(in the rows, 128 means zero)
The rows below fall into families. The same turns and mirrors carry the whole set onto itself and the rows of a family onto each other. For each named row, which other rows are in its family? Write them in the order they are listed.
These 36 rows form 6 families of 6 rows each.
rovip: [102 122 165 140 130 148 125 149 142 134 155 152]
zoz: [105 108 141 131 122 164 119 141 144 108  93 125]
Tusu: [135  96 130 135 124 133 111 100 122 113 138  90]
Guk: [102 126 124 134 130 175 111 151 140 114 102 129]
zin: [163 140 111 127 136 128 128 129 141 134  91 143]
pazi: [132 102 136 129 104 123 103 127 123 107 133  88]
sep: [ 96 114 145 120 148 149 123 148 144 122 160 158]
fiz: [144 153 158 142 137 129 108 127 104 105 147 142]
zava: [127 104 123 140 112 128 115 125 122  96 128  83]
befog: [130 108 118 140 116 102 166 134 146 142 143 134]
zeg: [148 141 163 124 130 115 100 132 102 109 137 144]
nit: [119  87 137 138 138 105 153 120 145 141 150 129]
fet: [118 114 124 133 120 173 124 149 139 111  96 112]
sako: [159 127 132 126 150 127 136 146 135 137  85 148]
Patuz: [159 142 162 118 143 127 102 113 115 112 142 129]
dimib: [124  92 131 155 140  99 149 124 146 138 148 118]
mave: [158 136 130 132 126 117 157 126 143 133  95 150]
zul: [ 96 122 129 135 150 138 124 152 148 120 167 151]
fifin: [112 104 109 130 137 173 116 145 136 124 104 143]
rel: [117 100 120 115 138 174 118 142 136 114  98 135]
buv: [108 131 152 136 134 152 127 161 122 129 163 152]
Pase: [118 107 106 151 127 111 144 121 156 142 152 119]
zup: [163 121 140 110 145 125 141 129 130 135  90 148]
Zefo: [155 161 152 132 143 112 108 128 108 124 133 140]
tobu: [131 118 127 153 137 121 106 121 129 115 143  77]
tapok: [160 153 143 144 148 120 105 120 100 130 132 130]
sota: [132 118 126 141 119 129  98 122 118 106 141  83]
gipi: [ 99 124 130 151 153 144 128 153 131 142 152 156]
kebim: [145 109 123 150 124 132 101  97 121 117 136  91]
zug: [114 126 121 130 149 164 116 159 143 114  98 125]
deva: [166 155 150 125 147 125  98 123 124 117 133 129]
pasu: [127  96 139 134 104 106 150 127 149 151 146 125]
Sezav: [151 131 118 131 129 127 141 126 139 134  76 142]
lov: [122  96 115 146 116 105 149 123 147 147 143 114]
Fote: [100 132 147 147 145 135 134 152 139 143 160 152]
lagu: [144 125 138 123 122 115 139 124 140 126  84 161]

The rest of the family of befog: fiz, zava, fet, mave, buv
The rest of the family of rel: Tusu, sep, nit, Patuz, zup
The rest of the family of zeg: rovip, zoz, pazi, pasu, lagu
The rest of the family of zul: sako, dimib, fifin, kebim, deva

The rows below fall into families. The same turns and mirrors carry the whole set onto itself and the rows of a family onto each other. For each named row, which other rows are in its family? Write them in the order they are listed.
These 18 rows form 3 families of 6 rows each.
T: [119 131 106 113 121 153 142 146 154]
F: [120 128 117 147 155  74 141 128 151]
S: [ 99 145 127  93 157 154 134 128 132]
X: [ 92 119 164 122 168 134 118 125 124]
M: [108 135 115 147 160  84 154 122 163]
V: [122 141 127 156 165 103 154 110 156]
G: [109 118 141 122 179  89 117 159 156]
D: [125 119 121 158 114 121 142 130 141]
Z: [119 135 110 153 108 111 140 138 148]
B: [ 81 134 165 117 173 131 118 136 138]
K: [110  98 138 121 163  99 101 147 153]
Q: [109 144 117  95 123 126 149 159 165]
Y: [ 84 157 124  99 157 147 145 124 143]
N: [101 113 153 131 181  92 129 144 163]
W: [ 95 161 129  83 151 126 149 138 147]
E: [119 138 108 109 123 142 131 165 152]
A: [122 139 127 166 129 131 145 117 150]
H: [ 95 114 150 120 156 127  92 133 131]

The rest of the family of E: X, M, G, D, Y
The rest of the family of V: K, Q, W, A, H

The rows below fall into families. The same turns and mirrors carry the whole set onto itself and the rows of a family onto each other. For each named row, which other rows are in its family? Write them in the order they are listed.
These 27 rows form 9 families of 3 rows each.
Rupup: [115 152 146  92 113 130 136 112]
migun: [120 163 127 115 104 134 145 118]
Paf: [165 112 131  99 146 138 116 113]
nisak: [109 139 126 107 101 129 148 108]
beraf: [108 146 120  99 102 140 146 119]
Tebo: [120 163 128 108 100 138 134 114]
Ris: [112 136 153 152 133 137 116 155]
Visiv: [151 103 149 105 158 132 114 127]
milun: [122 142 135 155 132 130 103 162]
mipub: [118 133 132 162 127 130 123 160]
rari: [148  91 128 108 147 131 128 117]
lato: [133 127 134 163 137 142 124 156]
Dedul: [159  98 126 109 153 126 120 126]
zopaf: [102 133 144 147 127 129 101 155]
Bon: [139  99 138 103 154 125  98 128]
kosok: [130 132 138 160 131 147 112 156]
Ker: [106 146 135  88 112 119 119 115]
Sirol: [105 149 117 115  94 135 137 118]
lupi: [123 112 122 161 128 142 115 152]
kibal: [148  94 121 100 150 140 128 124]
vis: [119 154 123  97 106 123 143 115]
noso: [152  97 114  96 138 136 121 110]
laba: [111 115 132 162 126 137 128 149]
dovap: [163 111 127  98 147 135 130 114]
gato: [160 114 130 100 152 123 103 128]
depe: [119 163 129  95 109 122 120 121]
tota: [113 121 129 156 131 148 126 161]

The rest of the family of migun: lato, dovap
The rest of the family of milun: gato, depe
The rest of the family of rari: nisak, laba
The rest of the family of kosok: Paf, Tebo
The rest of the family of Bon: zopaf, Ker
The rest of the family of beraf: kibal, tota

